Each path below is one point turned by a fixed rotation once a step. After each direction that follows a path, write how fast that rotation turns it, in degrees each step (0 if it stays still).
Each turn is a multiple of 5 degrees from 10 to 175, or 0.
Each row of a path follows its step; steps can be skipped.
Rotation 1:
step 4: [ 37  20  18 -30   4 -10  66 -30 -17  24   6  45  -7  29  -1  22  12  29
 -39   9   7  12 -20   3  15  40 -10  14   5  49   6  -9  -9  52  -1  -7
   9   3  30 -11  -8  60]
step 5: [-11  -7  13  10  20  27  71  -3 -30  -9 -37  47  10  15   5   9   9  23
   4  -1  29 -31 -62 -19   2   8 -11 -34  16 -25   1  58 -29   2 -34 -17
  28  -1  28  -1 -11  31]
step 6: [-25 -16  14   7 -23 -10   1  28 -21 -53 -22   2  42  -1  -3   5  -8   3
  15 -37  27 -35 -56 -37  16   3 -26  -3  50  15  -9  11  47  -1 -32   1
  -1  27 -17 -10  -3  60]
step 7: [-65  24  43   6 -32 -43  20  20 -40 -19  10 -12 -34  17  -2 -33  -1  10
 -23 -32  27 -26  -1  -7   6   7 -13  65  -4  15   8  25  27   3 -21   8
 -38  20  15 -12   1  18]
step 8: [-28  19  -9 -12 -37 -19  70  34 -11  -9   9  32 -12 -28  25 -39  33  25
   3 -17  19   8 -27  19  20  -6 -26  50 -27 -14  10 -39  -8  21   4 -36
  16  29  14 -42  14 -20]
step 9: [ -9   1   6 -14   7  14  30 -10   8  33 -31  54  10 -43  -4 -64  14 -31
  -8 -33  48   2 -10 -31 -15 -50  -8  -8   8 -25  27 -33  -8  40 -10 -12
 -10  14  -4 -29   0  27]
step 13: [  9  17   8 -22 -29 -40  12  -1 -47  21  28  49  -2  17  -2   6 -35  31
   7 -13  76 -33   1 -29  -2   0   9  16   7 -34  18   5   8  18 -22  33
 -67  11  10   4  -9   5]
step 14: [  3   5 -16  27 -17 -34  18  28 -23   3  16  60 -13   9  23  -7  13  63
 -13 -15  54   8 -24  37   4 -22 -73  -6   7 -18  10 -15  37 -10  10 -10
   1   7  23  22 -33  -7]
[  9 -12   2  -1  -7  -6   3  -8  13  -8  -3  -1   2 -16   3 -17  -4   3
 -11  -6  -4   0   0  -2 -17   3  -3  19  -7  -3  -2   0   4  -4 -16   2
  10  -6  -3   7   1  -6] : 45
[ -3   3  -8 -12  20 -12  -3  -4   1   4  -1   3  13   3  -6  -5   6  -8
  -2   0  -9  -6 -14  12  -3  -8   4   8  -4  11  15   1  -9   9   2 -10
   0  -6  -9   8 -12  -4] : 55
[ -5 -11   4   6  -2 -18   1  11  -3   3  -2  -5  -5  -4  22   3 -20   0
   6 -16  -1  -3  -8   1  11  -6   9   2   1  -1  -2  -3  -4   0   5  -5
  -7   2   3  18   1  -2] : 55
[-10   0   7   6   2   3   0  -2 -11  19 -12 -12  -8   0 -13 -12  -4  -6
 -10  -1   7  -2  -9   1   0  -2  -3  -7 -11 -14  -5  10  -3  -8  -2  -2
  -6 -19   4   0  -5  -6] : 175
[  3  -1  -5  -3   3  -8 -10  -1  13   4  -3 -12  -1  -7 -19 -10 -10 -11
   4  -4   5   1   1 -17   2  -2  -5  -8   5   5  -5  -9   7   7   3  -9
  -3   8  -6   5   6  22] : 120
[ -2 -17   2  -4  -9  12 -14   8   0   3  -6   5  18  -7   1   7   1 -17
  -1   0   4 -10  -4  -2   1   0   9   5  12  -8   5 -10   0   4  -5  14
 -12  -8  -2  -9  -1   2] : 110
Rotation 2:
step 2: [ 35  24   7   1  44  12  28  38   9 -16  18  -6  -7  -7 -18 -10   2   6
  29  27 -26  -8 -46 -16 -10 -10  30  11 -59  26  -4 -46  17   8 -22   5
 -20   1  28   5   5  91]
step 6: [-34   0   1  34 -29 -37 -34  -7  11   5 -12 -38 -40  -8  -6 -22  23 -53
  22 -22 -14 -43 -49  22  12 -18 -28  18 -30  53  -4   1  20 -10 -20   3
   0 -31 -42  18 -35 -11]
step 8: [ -2  -8  39 -13 -17 -20  32 -24 -21   8  33  -7  -6   4  27  57  43  77
 -17 -20  19  35  13 -26  42 -40  23  25   2  12  -5  -5 -32  36  36  12
  -1 -15 -28  17   1  -3]
step 9: [ 32  27   3   0 -42   5  -2 -27 -10   4  -9  36  50  39  11  33  14 -52
 -44  10  -8 -19 -14 -27  23 -12   4 -10 -19 -11 -29  33   3 -19 -17  20
 -35  68 -25 -14  33 -21]
step 10: [ -1 -12 -31 -15   0 -29  27   9 -17 -45   5  -7 -11  -4  -1   0 -50 -52
  36 -23  16   6   5 -21 -11  18  31  29 -28 -14  46  -6  47  19  15 -35
 -16   3 -20 -64  35 -26]
step 14: [ 47  49   8  23 -28  -1  22   4 -27 -14 -31 -29  58 -42 -26  36 -17 -25
   9  -6 -53   8 -17  43  -3   1   4  37 -23  10 -15 -28 -19 -28   2  10
  -5  21   6   9  23  32]
step 15: [  2 -61 -11 -31   3  -6  19  -4   7 -32  28   0  20   4  -4  11  -5 -65
  18  31   2   2 -45  18  23   3   3 -13   2 -47  11 -31 -11 -35  33 -62
 -18 -51   9   9 -22   6]
step 17: [-20  31 -40 -21 -36  31  -5  23 -31  28  26   0  30 -20  11 -19   8  24
 -36 -15  46 -26   2  16 -15 -65  -2 -24 -11  65  17   2  21 -25 -12 -13
   7  -5  14  24  -8 -39]
[ -9  -3   3   2   4   0 -14 -16  -5   4 -13   9  10   4   2  -8  -2   8
  12   3   9 -12  -2   3  -8  -7  14  -4  -6  -4  22  -8  -7  -9  -2   0
  -1   4  -5 -10  -1  -6] : 60
[  3  -7   8  -5  -9   3  -2   7   8   5   7  -4  -9  -1   9   2  -8   8
  13   9  -2 -17  -7  -1   0   3 -12  11  -8 -13   1  -6  12 -12  13   0
  14   7  -3   5   7   4] : 85
[ -3 -14   3   6   9  -8   4 -19   8   4   3  -9  -6  -5   4  -4   9  -8
   2  15   1   5  -5  -1   9  -7 -10 -12 -10   2   0   3   3   1  -5  18
  -5  15   4   1  -6   7] : 155
[  3   3   2 -17 -13   0   2  11   2   8   0   3  -7  11   8   5   3   2
   1   8   3  -7   5  -2   3  -4  -1   3  -2  -4  13  21 -14   6 -21  -2
  -6   4  -1   1  -8  11] : 95
[ -3  -5 -11   0   3   8   1 -10  -6   8  16   2   1   3   5   6   0  17
   7  -3  13   4   5   4   3  10  10 -10   9   5 -13  16  -3 -13  -1   5
   4   4 -11  11   9   3] : 85
Rotation 3:
step 0: [-48  12  -6 -12  -1  38  -5  18  49  -7 -11 -42 -22  13   5 -43 -25 -39
  11 -25  35 -21 -20   5 -19 -17 -10  -6 -27  15  38   1 -46  43  15   6
 -11  -9  15 -31  -5   6]
step 1: [  7  27   5 -37 -47  -6  37  10  -2   2   9 -23  24   1 -48 -17  60  -6
 -22  21  29   6  17 -13   9 -10 -20 -27 -15 -43   6 -46  41  -6 -24  10
 -21 -29  11  13 -12 -13]
step 3: [ 10  70  -3  35 -16   3 -21 -12  -5 -21  15 -10 -34   1   9  21  28  -7
 -32  60 -27  -1   6  -7   9  24  29 -49   3  14  -7  -1 -29 -27  21  38
  -9  11  17 -15  29  13]
step 4: [-32 -24  23 -44   4 -24 -38   0  25   4  -9  47   4  37  49   5  -6   6
  -6  35  38 -21 -19  -9  23 -10  29  -1  -2   0  24  12  28  31  13 -28
 -33 -14  12 -20   3  44]
step 5: [ 48 -13 -44  19 -49  -4 -33   9   4  28  38   7  13 -20  -2  11  41   7
  22 -17  49  13   1 -42  28   7 -13  18  19   6  30   5 -21   6 -15  31
 -22  -4 -30 -26  10 -18]
step 6: [-22 -14   0 -30  23  -7  54  -5  19 -30  -3  53   7 -34  -9  -6 -52 -12
 -20  17   8  -5 -22 -16  32  -1 -13   8  12  -6 -36  19 -26 -49  -6  19
 -19  -4 -31 -31 -27 -22]
step 9: [ -9   7 -14  35 -57  -9   0  10 -35  24 -48  23  16  -7  -2   2  11  -3
  -8   9  31   6 -24  19 -16 -30 -39  18 -46 -12  -4 -51 -35  17 -13  20
 -30  19 -10  38  -8  21]
step 15: [ 34  30  50 -20 -25  51  25 -38 -21  -3   7 -16   8  18  -3  11 -30  14
 -40   1 -18   5 -42  25  12  13   0  -7 -30  -7  -5  27  19 -46   9  -7
   2 -27  21  39 -22   0]
[ 12   2  -7   8  -2  -2  -8  20   9   6   3  -1  -1   3  16  -4  -4  -1
  10   2  -1  13   4  10 -11  -9   2  -6   3 -12  -7  12  15  -2  -2   4
   2  -1  -5  -8 -13  -8] : 125
[ -5  -6   1  -8  -6   2  -1  22 -12   5 -10 -11   3 -13  -4   1   4  -7
   5  -3   4   0 -10 -17   5   5   0  19  -7  -6   1  -5  13  -5   2  11
  -6   1   2  -7  -1  -2] : 85
[ 17  -3  -1   3  12  -1  19  -4 -10 -21   4 -15  -7   1   9   4  -9   9
  10   5  -2   4  -1  -2   0  15   1   1  -2  -6 -10   1   0  -8   0  -1
 -15  -4   1   3   2   2] : 85
[ -1  -3  -7   1  -5  10   2  -4  -2   3  -2   0   2   2   3   2  -5  10
  -9  -6  -4  -6 -20   5  -2   1  -5  13  20  12   2  12   1 -10 -15  -1
  -3 -16 -13  -5  -8   4] : 40
Rotation 4:
step 0: [  6  30 -16 -13   1   8  23  30  14   0  55  13 -13   3  10 -25  27  -4
 -53 -25  32 -19 -20  45 -60  47  60  13  17  21  -4 -25  11  -1 -23  -3
  40 -17 -17  29   4   6]
step 2: [  5 -12 -13 -32  47  26 -15 -58  24  16  -1  17  23  -3 -34 -45  25 -27
 -17  29   6  29   6  15  26  11   2  36  31  23 -22 -17  58  -6 -15 -56
 -22 -19   3  -6   0 -39]
step 5: [-48  -3  23   3  -5 -27 -17   2  31 -41   9  12   2 -31  27   3  10   3
  -3   9 -20  31 -31  43  61   0  -7  31   8  19 -54  -9  -8  67 -10  12
 -23  61  -3  14  11   7]
step 7: [-20 -25  -8 -17 -30 -61 -11 -16   5  36  17  11   4   2  -4   0   6 -44
   8   4  39 -69   7 -16   4  10  20  10 -31  18  -3  -1  37  42  20  73
  11  -3  -8  16  40 -11]
step 11: [ 39  -3  -9 -15  50 -10  19   3 -14   9 -15 -15 -16  -9  -8   4  -1 -23
  -3 -34   5 -52 -21   9  24  18  60  -7  -8  29  30 -52  19 -27  32   7
   5 -49 -44  40 -15 -36]
step 12: [ 16   5  13  -9  26  -6 -28 -23   1  -1   6   9 -33  -9 -31  33 -13   6
   8 -17 -33  39  34  -8  38  -9 -31  41 -12   0  -4 -33   5 -10 -45  23
  87  19 -27   6 -21  53]
step 13: [ 17 -12  49  -2  26  43  59 -24  19 -24 -10 -34  20  35  -8 -41  -5  11
 -47  24 -48 -26   4  29  55 -13  20  10  22  14 -15 -11   1 -19 -15 -15
 -19  29  -4 -31  12   2]
step 14: [-30 -13 -19  42  -5  22   0  27 -29  -3  16  23  26  59   1   8  -9  23
  18 -55  14 -26 -31 -57  56   8 -19  13  -3   6 -15 -11  14  23 -18  -8
   2  27 -53  23 -11 -23]
[  8  -9  -8 -16  15   0   2   8  -3 -13  13   2   1   4 -16   8  15 -13
  -4   6  -3 -10 -10   5  -9  -3  -3  -6  -7  -3   2   0   3   3   3  -6
  -3  15  -3  -3   6  -8] : 160
[ -6   5  -7  -9  -2  -9  -4   8   8 -17  -6 -11  -1   1  10   8  -2  -6
   9  11   5   5   5 -10  11 -11  15   7   1   5   6  -5   0   0   7   1
  13  -1   7  -6  14 -11] : 20
[  0 -15   7  10   9  -1  -2   7   5  -1 -12  -7  -2  -5  -2 -18 -11  -2
   3   4   1  12 -10  15  -8  -9  -6   6  -5  -4   8  -7  -7   6 -17   4
   8  10   3  -8   1  -8] : 95
[  1  13   0  -8   4  -7   4  19  16   3  -7   6   6  -6   5   4  -7  -8
   8   4  -9 -13   5   3 -14   2  -7  -1  10   6   8   3  13   2  -9   0
  -1  -8 -10  -7 -12   3] : 35
[  0   5  -8   6  -1  16 -10   4  11   3  -4   9  -6  10 -16  14   0  10
   3  -8  10  10  12  -5  -4   5  -4  -2   3  -3   7   8   7  -1  -8 -14
  14  11   8   0  -2  -6] : 170
[ 12   1  10  14  -2   3  13   9  -6 -11  -7   1   6  -4   9   7  -5   5
  -7  -8   0  -6  -6  11   1  -3   6  -6   1   8  16  -2  -1   4  18 -18
   1   6   8   8  -7  -1] : 140
[  0  -5   3   7  -9 -21  23   9  10   5   0  -7   5  11 -17   5  -3  11
  12   5   3   3  -5  -5   4   4  -1   1   1  -5  -9   0   1  11   1  -4
  -6   5  -1   3   8   8] : 40
[  6   3   1  -1   6  20  19  -3  11   9   2   8  -7   4  -7  -4  -2   0
  12  11  -6   8   2   4  -1  -6  16  -5 -13   7   7   4  -6  -9   4   2
 -13 -11   2  -6   2  -5] : 160
Rotation 5:
step 0: [  3  -6  22  -3  46  13  31  10  13 -18   1  23  16 -20 -59   8 -47 -30
 -20   5  16 -31 -13  -1 -15 -30 -12 -18 -30  -6  -7  26  18  22 -39 -13
  66  -6 -21 -37 -31  17]
step 1: [ 38   5 -22 -19  -4 -10  25  40  41 -29  16   3  15  -9 -16 -32  41  36
   4 -16 -47 -12 -32  37  49   5  13  -2   5 -11  -7  -5  35  -8 -57  -8
 -24 -13  26  13   9  38]
step 2: [ 19 -34 -12 -25 -44  -2  20  16  67  -9 -12   2 -12  -3 -16  43   0 -14
   8 -52  16 -22  11 -63 -17  -9  12 -36 -10 -16  -5  33  22 -13  34  -9
  21  -6   8  21 -30 -17]
step 3: [-48   3 -25   1  42 -18  -9 -13  51   7  -6  -7   3 -37 -45   0   0  22
 -25  39  36 -49   1   8  44  32  -4 -21   6   9 -28  -7  33  21  26 -13
 -36 -18  17 -20   6  25]
step 5: [  8 -22 -69  -8 -35  37  20  19  -7 -17  21   9  19 -22  -1  44  13  65
 -15  24  24 -38  19 -12   0 -20   4  33  35 -17  12 -36   2  10  25   8
   1  16  -9  17  13  28]
step 6: [ 15   8  19  -3   2 -19  -4  18  23  -4  33 -32   8   5  -8  23   0  27
   6  50   7 -12 -39   6   4 -24   5 -32   1  22  -1  51  -9  17  52  58
  15   7  -3 -42  -7 -68]
step 7: [-19  -8  14 -11  -3  45  31 -14  -4 -11   3   9  38   5   2   6  32   9
 -36  42  50  28  13  33 -32   4  21  23  17 -28 -29  37  31  11 -36  13
 -13 -65  -6 -15  -4  18]
step 10: [ 17 -13  37  -8  25 -23 -12   0  41  -9 -14   6  44 -51  16   3  38  14
  22 -26 -11  20 -12  -8   9  33  15 -20  55  -4  16  14  20   5 -19  26
 -19  -3  36 -49 -49  19]
[ 16  -4   9   4  -2  -7   3  -5   1   2  -7 -12   6  -6   4   5  -1  -7
   9  -9   4  10  -3 -12  14  -7   8  -3  -8   2  -2   9 -18  15   4  -5
  18   0   2 -10  -2  -5] : 170
[ -7 -18  -5  -3  16   1  -2   1  -1   6  -3  -4   2 -10 -12   7   6   1
  -5  -1  -9  -6  16  -8 -11   5  -4  -2  13 -11   7  -7  -2   8  -3  -9
  13  10  -8  -6   4 -10] : 135
[ -2  -2   4  -4   7  13  -7 -20   8  -2   2   5   4  -4   4  11  -5  -9
 -12  -5  12  -1  -4  -3   1  -5   3  15   6   0  -5   2   6   4  -4  10
  15   8   3  20  -1  12] : 155
[-10  -6  -7   0   1   7  -7  -3  -7  -8  -5  -3 -13   9  -5  13  15   9
   6  11   6  13  -4   6   5   3  -8   6   0   4   6  -2 -12  -6   5  15
  14 -15  -6  -4  -2  -1] : 35
[-12  17   2   0  -9   4   0   0   1   2 -13  -1  15  -7  -1   4  16   3
  -5 -10 -15   1  -2  -4  -6   9  -3  -3   1   2  -4  15   7   0  20   9
   4   0   5   4   3  -7] : 90
